Each row has a name. Each question is about the rows just above it.

<72>: [147 166 115 136 168  94 148  86  95 137 144 132 125  78 153  90 154 113
 150 173  92 156 154  77 167  97 115 130 113 165 180 128  94  90 103 150
 148  88 115 126  95 164 169  93 152 135 124  79 106]
<137>: [147 166 115 136 168  94 148  86  95 137 144 132 125  77 153 127 155 114
 150 174  92 156 153  77 167  97 115 130 113 165 180 128  94  90 103 131
 174 113  87 156 139 111 121 132  87 176 166  95  81]
<10>: [147 166 115 136 168  94 148  86  95 137 144 132 125  78 153  90 155 114
 150 173  92 156 154  77 167  97 115 129 113 165 180 128  94  90 103 131
 174 113  87 156 139 111 121 132  87 176 166  95  81]
<18>: [147 166 115 136 168  94 148  86  95 137 144 132 125  78 153  90 154 114
 150 173  92 156 154  77 167  97 115 130 113 165 180 128  94  90 103 150
 148 114 134 123 171 139  78 105 106  97 132 177 162]
After [171 139  78], its row goes on with
[105 106  97 132 177 162]
After [ 93 152], its row goes on with
[135 124  79 106]
The row with [147 166 115 136 168  94 148  86  95 137 144 132 125  78 153  90 154 113
 150 173  92 156 154  77 167  97 115 130 113 165 180 128  94  90 103 150
 148  88 115 126  95 164 169  93 152 135 124  79 106] is
<72>
Whose row is [147 166 115 136 168  94 148  86  95 137 144 132 125  77 153 127 155 114
 150 174  92 156 153  77 167  97 115 130 113 165 180 128  94  90 103 131
 174 113  87 156 139 111 121 132  87 176 166  95  81]?
<137>
The rest of the row after [ 78 105]:
[106  97 132 177 162]
Go on from [154 114] to the end of its row.
[150 173  92 156 154  77 167  97 115 130 113 165 180 128  94  90 103 150
 148 114 134 123 171 139  78 105 106  97 132 177 162]
The rest of the row after [115 126]:
[ 95 164 169  93 152 135 124  79 106]

<30>: [102 169 125 130 139  96 133 128 143 119 133 146  74 135 161 140 143  79
 123 117 153 121]
<43>: [102 170 126 128 141  90 134 130 143 118 136 147  74 137 161 142 141  80
 123 116 154 122]
<87>: [102 167 125 131 140  93 133 129 146 119 131 146  76 134 162 139 146  78
 128 119 154 119]
<7>: [102 169 126 131 139  95 133 129 150 119 130 146  78 133 162 139 149  78
 132 122 155 119]
Go on from [139 146  78] to the end of its row.
[128 119 154 119]
Go on from [132 122] to the end of its row.
[155 119]
The rest of the row after [ 79 123]:
[117 153 121]
The rest of the row after [169 125]:
[130 139  96 133 128 143 119 133 146  74 135 161 140 143  79 123 117 153
 121]
The rest of the row after [139  95 133]:
[129 150 119 130 146  78 133 162 139 149  78 132 122 155 119]

<136>: [130 149 129 132 129 130 145 154 108 138 141 173 147 121 147 119 134 122
 118 162 155 122 138 153  93 119 116 124 129 107 139]
<96>: [134 105 120 126 120 126 101 106 146 115 116  89 118 137 110 137 123 136
 137  93 104 129 125 110 167 139 142 131 124 147 115]
<24>: [130 149 129 132 129 130 145 154 108 138 141 173 147 121 147 119 134 122
 118 162 155 122 124 110  93 119 116 124 129 119 139]
<134>: [156 121  96 128 119 123  96 132 125 146 131 164 142 156 132 130 141 165
 118 131 133 121 135 165 149 104 148 126 130 133 151]
<14>: [151 130 102 128 124 119 106 141 117 147 133 180 147 149 131 129 139 155
 111 144 140 122 142 169 128 105 141 125 140 125 155]
<143>: [111 150 155 132 134 138 170 140 116 136 141 143 137 102 148 119 127 100
 123 153 156 126 132 121  85 139 102 124 139 100 124]
<92>: [135 105 158 130 138 131 169 133 120 126 136 127 126  97 142 119 129  90
 125 143 148 132 130 111  87 141 100 121 129 107 116]
<145>: [114 119 149 127 128 129 140 112 143 104 118  72 104 110 116 138 117 101
 143 101 156 127 132  86 134 153 122 130 121 133 105]
The rest of the row after [125 110]:
[167 139 142 131 124 147 115]
After [156 126 132], its row goes on with
[121  85 139 102 124 139 100 124]
Go on from [134 105] to the end of its row.
[120 126 120 126 101 106 146 115 116  89 118 137 110 137 123 136 137  93
 104 129 125 110 167 139 142 131 124 147 115]

<62>: [127 116 164  76 128 130 128 176  97 157 123  97 111 124 117 142 105  93
 102 150]
<109>: [127 116 164  76 128 130 128 176  97 157 123  97 111 124 117 142 105  93
 102 151]
<75>: [127 116 164  76 128 129 128 175  97 157 123  97 111 124 118 142 105  94
 102 151]
Whose row is [127 116 164  76 128 130 128 176  97 157 123  97 111 124 117 142 105  93
 102 150]?
<62>
After [ 97 111 124 118], its row goes on with
[142 105  94 102 151]
Whose row is [127 116 164  76 128 129 128 175  97 157 123  97 111 124 118 142 105  94
 102 151]?
<75>

<173>: [157 164 158 135  93]
<111>: [143  90  91 154 150]
<35>: [ 93  91 157 135  93]
<128>: [ 93  91 156 135  93]
<33>: [118  94  94 127 178]
<110>: [ 82 138 156 107 116]
<166>: [183 161 133 127 110]
<56>: [181 115  93 136 165]
Go on from [ 82 138 156] to the end of its row.
[107 116]
The rest of the row after [164 158 135]:
[93]
The rest of the row after [157 164]:
[158 135  93]
After [143  90  91 154], its row goes on with
[150]
After [157 164 158 135], its row goes on with
[93]
Go on from [90 91] to the end of its row.
[154 150]

<28>: [124 133 122 179 172  76 170 119 121]
<84>: [120 156 169  99 109 122  98 145 135]
<60>: [149 108  97 149 135 127 153 115 118]
<44>: [117 133 121 109 119 112 105 144 135]
<81>: [128 134 122 179 172  76 170 121 123]
<82>: [120 156 169  99 109 127 153 115 119]
Go on from [179 172  76 170 121] to the end of its row.
[123]
After [ 99 109 127 153], its row goes on with
[115 119]
The rest of the row after [172  76 170 121]:
[123]
After [133 122 179 172], its row goes on with
[ 76 170 119 121]
After [109 122], its row goes on with
[ 98 145 135]
The rest of the row after [133 122]:
[179 172  76 170 119 121]
The rest of the row after [170 121]:
[123]

<37>: [ 98  98 109  85 146 125 141 102 144 165 156 116 103 164 137 156]
<138>: [ 98  98 109  85 146 125 141 102 144 165 156 116 103 164 119 122]
<17>: [ 98  97 109 168 153 174 160 126 167 192 139 110 128 122 119 122]
<80>: [101  94 107  86 173 148 167 100 160 189 184 116 102 191 150 179]
Go on from [174 160 126 167] to the end of its row.
[192 139 110 128 122 119 122]
After [173 148 167 100 160], its row goes on with
[189 184 116 102 191 150 179]
After [168 153 174], its row goes on with
[160 126 167 192 139 110 128 122 119 122]

<27>: [102 131  92  83 118]
<114>: [149 107 122 145 119]
<52>: [137 150  76 111  82]
<99>: [119 158 161 173 181]
<163>: [112 122 141  84 116]
<121>: [ 91 173 129 124 111]
<6>: [ 85 151  76 115 174]
<38>: [137 149  76 113 135]
The rest of the row after [150  76]:
[111  82]
Go on from [137 150  76] to the end of its row.
[111  82]
Go on from [141  84] to the end of its row.
[116]

